The rows of D fall into 3 groups, which share some directions, and each row is roughly a mix of its group's hidden directions, except one row that fits no group.
D (105 x 10):
[[-0.17 -1.83 -0.39  0.92 -1.34 -0.56  1.16 -5.00  0.35 -0.87]
 [ 2.31  1.23 -1.18  2.73 -1.02 -0.75 -1.99 -0.97  2.33  2.46]
 [ 3.37  0.53  0.04 -3.60 -0.35 -2.02 -0.93  0.17 -1.99  0.05]
 [ 3.13  1.22 -3.65 -1.12 -1.56  0.61  0.41 -0.77  0.20 -2.05]
 [-2.34  1.22 -3.80  2.34 -1.01  1.61 -1.06 -0.36  0.52 -1.26]
 [-2.51 -2.28  1.06 -2.29 -1.64  2.07 -0.40 -0.78  1.70  2.26]
 [-2.69 -0.18 -0.49 -1.72  1.28  0.40 -1.40  2.36  3.70  0.45]
 [ 2.87  3.10 -0.22 -0.77  0.43  0.44 -2.29  0.23  1.05 -2.90]
 [-1.89  0.81  1.06  2.14  1.62  0.83 -2.64 -2.45 -1.81 -2.04]
 [-0.01  1.70 -1.91 -2.28 -1.04 -0.04 -2.15  1.07 -1.10 -3.72]
 [-1.12  2.05  3.11  3.19  1.35 -0.83 -0.11  0.88 -1.88 -1.22]
 [ 3.30 -1.55 -2.34 -0.82 -1.13  2.58 -1.63  0.77 -1.06  1.38]
 [-1.21  0.45 -1.08  1.85  0.85  1.02 -3.69 -2.40  0.11 -2.50]
 [ 1.93  0.66 -1.56  1.65  0.75  1.09  0.74 -1.12  1.68  4.24]
 [ 0.34 -1.16 -3.00 -0.48  3.64  1.17 -0.11 -0.13  0.52 -2.84]
 [-0.61 -1.81  2.37  0.39  1.46  1.88  3.14 -1.99  2.18  0.13]
 [ 1.91  1.24 -1.33  0.55 -1.71 -0.69  1.08 -2.38 -2.46  3.19]
 [ 4.95 -2.13 -0.56 -0.36  0.64 -0.46  0.07  0.50  1.78  0.39]
 [ 3.28  0.31 -2.83 -0.28  0.98 -2.30  0.05  2.85 -0.40 -0.38]
 [-0.17 -0.70 -1.69  3.08 -3.84 -0.36 -1.21  1.98  0.64  0.31]
 [ 4.29 -1.48 -0.57  1.71  2.67 -0.37 -0.29  0.87  1.28 -0.13]
 [ 4.56  0.56 -0.57 -0.93  2.01  1.79  0.39  0.07  1.41 -1.41]
 [ 2.52  1.55 -2.39  0.67 -3.34 -0.09  1.88  1.27 -1.53 -0.34]
 [ 1.42  2.86  2.55 -1.62  0.81 -2.82 -1.29  1.51 -0.26 -1.31]
 [-0.07  2.49 -2.76 -0.48 -1.12  0.05  1.47  0.04  0.11  4.02]
 [-0.77  0.04 -1.64 -3.70  0.77 -2.58 -0.62  0.06  2.57  1.57]
 [-2.63 -2.18 -0.05 -1.13 -1.63  1.78  0.18 -2.80  1.57  2.13]
 [ 2.47  0.42 -0.70  1.33 -0.20  0.74 -0.59 -0.23 -0.03 -4.91]
 [-1.74  0.55  2.08  4.12  0.62  2.06  0.87  0.14  1.19 -1.50]
 [ 1.81  1.09  0.53 -0.99 -0.82 -1.06  3.24  1.44 -0.36  3.66]
 [-1.37  4.06  1.32 -2.05  1.55 -1.87  0.40  0.23  0.81 -1.61]
 [ 0.70 -1.79  3.13  3.16  0.69  1.16 -0.62  1.41  2.39  0.56]
 [ 2.50  3.15  0.03 -3.83  0.82  0.11 -0.25 -0.02 -0.77 -1.24]
 [ 0.76 -0.21 -0.07  1.98  0.51  1.75  0.19 -2.58  3.13 -3.05]
 [ 1.29  3.26  1.14  1.02  0.37 -0.68 -1.54 -0.24  0.73 -3.93]
 [-4.25 -1.28 -1.90 -0.52  1.31 -1.23  0.97  1.86  0.87 -1.30]
 [ 1.13  2.10 -1.52  0.16 -0.36 -2.03 -2.46 -1.06  1.35 -3.52]
 [-2.20  3.34  1.49 -0.12 -1.89  2.10 -1.61  0.41 -0.19  2.16]
 [ 3.80  2.93 -1.31 -1.14 -0.11 -0.94  2.15  1.17 -0.75 -0.42]
 [-1.94 -2.19  0.06  4.22 -0.49  2.26  0.31  0.56  0.72  1.01]
 [-2.08 -1.42 -2.89 -0.69 -2.52 -1.74  0.78 -1.42 -0.05  2.54]
 [-0.62 -0.76 -4.91 -0.77 -0.84  2.06 -0.52 -1.12  1.05  0.61]
 [ 3.19 -3.11  1.24 -1.76  0.06  1.02  0.46  0.43 -0.77  2.67]
 [-0.99  3.84  0.18 -2.57  1.68 -0.24  0.95 -0.95  1.62 -1.99]
 [-3.09 -1.06 -3.34 -1.77 -1.07  0.71 -2.18 -0.85  0.71  1.04]
 [-1.36  3.16 -1.29  1.36 -0.23  0.14 -1.56 -1.78 -1.42  3.25]
 [ 1.38 -1.88  0.20  1.24 -1.18  2.33 -0.37  2.20 -2.86  2.59]
 [-0.12  2.43 -2.10 -1.94  0.75 -1.05 -2.51  0.83  3.26 -0.60]
 [ 0.09  2.49 -1.37 -2.97  1.84  1.03  0.43  1.76  2.23 -2.02]
 [ 2.34  3.35  1.15  0.14  0.17  0.00 -1.67  3.03 -1.00 -1.63]
 [ 0.96 -0.13 -1.18 -3.44  1.81  0.35  1.72  2.94 -0.20 -2.12]
 [-1.54  0.86  2.41  0.42  3.90  0.61 -1.98 -1.70  0.48 -1.40]
 [ 0.47 -1.44 -3.11 -0.39 -1.02 -0.18  0.88 -1.36  1.53  3.93]
 [-2.34 -0.22  2.27  0.37  0.03  2.60 -2.39 -2.19  0.36 -2.33]
 [-1.47 -0.56  0.98  3.76  0.62  1.64  0.39 -1.02  3.00 -1.69]
 [-1.19  0.28 -2.98 -0.72 -0.60  2.66 -1.00 -3.27  1.46  1.22]
 [ 0.01 -3.23  2.36  3.42 -0.30 -0.84 -1.96 -0.66  0.89 -0.26]
 [ 1.57 -1.87 -3.40 -2.13  0.41  1.65 -2.05 -0.04  2.11 -0.17]
 [ 2.07  0.39 -1.92 -2.98  0.26  0.52  1.82 -2.69 -2.32 -0.63]
 [-2.06  3.83 -2.80 -1.72  0.74  1.16 -1.16  0.09  0.46  0.67]
 [ 0.40  3.90 -1.66  0.30  1.46  0.85 -2.00  0.38  2.73 -1.01]
 [-1.31 -0.25 -0.91 -3.09  2.98  1.16 -1.24 -2.41  0.44 -1.94]
 [ 1.54 -3.69  0.02 -2.70 -1.10 -0.70  2.83  0.49  0.09  0.66]
 [ 0.92 -2.59 -2.02  2.32 -3.04 -0.51 -1.98 -0.17  1.78  0.06]
 [ 0.50  1.33  1.73  1.29 -3.42 -3.29 -0.55  0.31 -1.96 -0.46]
 [ 1.81 -0.21 -1.77 -0.86  1.84  0.01 -2.49  2.47 -0.02 -3.29]
 [-4.64 -1.76 -1.14 -0.09 -0.11 -0.26 -1.25 -1.25 -0.85 -1.93]
 [-1.51  5.05  0.07  0.07 -0.42  1.23  0.20 -0.31 -1.77 -0.95]
 [-1.63 -2.96  0.88  1.64 -0.96 -0.10 -1.56  2.58  2.40 -1.73]
 [ 2.17  0.36  2.33  0.19  1.14 -0.95 -1.01  3.04 -0.99 -3.15]
 [ 0.82 -2.35  0.39  0.36 -2.17  0.50 -0.56 -2.27  2.13  3.50]
 [-1.19 -2.31  3.94  2.29  0.60  0.01  1.91  0.39  0.15  1.39]
 [-1.15  2.53  0.16  1.13 -1.49 -0.20  1.56  0.41 -3.78  2.34]
 [-1.79 -0.36  0.76 -2.47  1.39 -0.26  3.65 -2.67  1.05  0.18]
 [-2.46  2.12  1.46  0.88  0.53 -0.36  2.78 -1.94 -1.25 -2.60]
 [ 1.20 -3.05 -2.52 -1.45 -0.83  1.57 -0.38  0.43 -0.32  3.30]
 [-3.28  0.49  0.83 -0.62 -1.62  2.91 -1.33 -2.84  0.67  0.49]
 [ 0.80  2.49 -2.92 -2.45  0.37 -0.19 -2.41  0.23  2.34 -0.90]
 [ 0.58  0.89  1.26 -1.48  1.14 -0.53  2.33 -2.08 -2.89  3.01]
 [-1.65  1.43 -1.27  2.58  0.07 -1.72  0.81  0.86 -0.87  3.94]
 [-3.75  0.56 -0.43 -1.04 -3.27 -0.91  0.13 -0.13 -0.85  2.39]
 [ 2.49  1.63 -1.69 -1.09  0.54  1.78 -2.87  1.06  2.75 -0.60]
 [ 3.17 -0.84  0.39  2.38  2.72 -1.77 -0.41  2.32 -0.09 -1.00]
 [-0.15 -3.62 -0.42 -0.65 -0.73  0.87  1.84 -0.23 -2.09  3.29]
 [ 0.29 -3.34 -0.60 -2.00  0.43 -0.59 -0.70 -0.10  3.74  1.73]
 [-0.68 -2.60  3.04  1.55  0.11 -0.27  0.49 -1.09 -3.19 -1.76]
 [ 0.38 -1.25  3.20  2.28  1.46  1.67  0.25  0.65  3.32  0.25]
 [ 1.43  1.97 -0.55 -2.37 -0.34 -2.14  0.47 -2.22 -1.97 -2.84]
 [ 1.37  2.33  1.52 -0.11  0.08  2.28 -3.25  0.46  0.17 -2.84]
 [-0.29 -0.71 -1.65  0.34 -1.21  0.47 -2.74 -3.41  0.26 -3.05]
 [ 0.27  0.35  3.81  0.18  0.87  3.67 -1.22 -1.04  1.39 -0.46]
 [ 2.77 -1.41  0.67  0.23 -1.39 -0.08  2.44  1.27 -1.33 -3.49]
 [ 0.43 -1.04 -0.57  0.63  0.07 -0.79 -1.58 -3.73 -0.08  3.83]
 [ 1.78 -1.93 -1.03  2.66 -1.39  3.28  0.40 -1.26 -1.88 -0.79]
 [-1.43  2.50  0.47 -2.43  3.33  0.70 -0.09 -2.33 -1.19  0.93]
 [-0.73 -0.33 -2.69  1.64 -0.06 -0.74  0.29 -0.18  0.76  4.68]
 [ 1.71  0.60 -3.31  0.17 -3.12 -0.24  0.28  2.03  2.03  1.12]
 [-1.26 -0.82 -2.57 -0.12 -0.19  0.81 -3.53  1.67  1.28  2.68]
 [ 0.92 -2.66 -0.62 -0.55  1.12  2.28  0.90 -1.97  2.73  2.54]
 [ 3.87 -0.36  0.84  1.77  0.85  0.01 -0.59 -1.42  0.97 -3.26]
 [ 2.03 -2.79 -2.75  1.14 -1.57 -0.34 -2.99  0.09  1.05  0.53]
 [-3.10 -0.35 -2.50  0.15 -2.16 -1.39  0.91 -1.82 -0.44  2.61]
 [ 2.27  0.26  1.02 -0.80 -0.98 -0.99  3.29  3.10  1.05  1.81]
 [ 0.84 -2.10 -0.40 -1.09 -1.45  0.32  1.71  2.46 -0.06 -4.00]
 [-3.56  0.91 -2.82 -0.10 -0.13 -0.57  1.46 -2.61  0.92 -1.44]]

Here is one row from each group, named. Which group is each of the other rows in?
[ 2.26  4.40  0.14  2.27  0.93 -0.06 -0.80  0.14  1.43  0.71] -> <15>
[ 0.42 -3.91 -0.34 -1.51  0.53  2.01  0.10 -2.25  2.51  0.37] -> <85>
[ 0.46 -1.31 -0.31  0.15 -1.82 -1.32  0.43  0.30 -5.03  0.99] -> <78>

[ 1.26  1.63  4.04  2.28 -0.69  1.19  0.15 -1.16  0.50  2.10] -> <85>
[ 4.51 -1.61 -0.66  1.96  1.18 -2.07  0.48 -0.23  0.59 -0.38] -> <85>
[-1.87 -2.89 -2.68 -2.45 -1.39 -1.73  1.37 -1.08 -0.20 -0.79] -> <85>
[ 0.30  1.31 -2.11  0.00  0.31  1.78  2.57 -3.24  0.93  2.49] -> <85>
[ 3.19  1.05  0.79 -1.34  0.60 -0.92  2.62  1.56  2.12  2.23] -> <15>
[ 0.02  0.54 -3.75  0.44 -3.78  0.19 -0.26  2.05  0.69  0.12] -> <15>
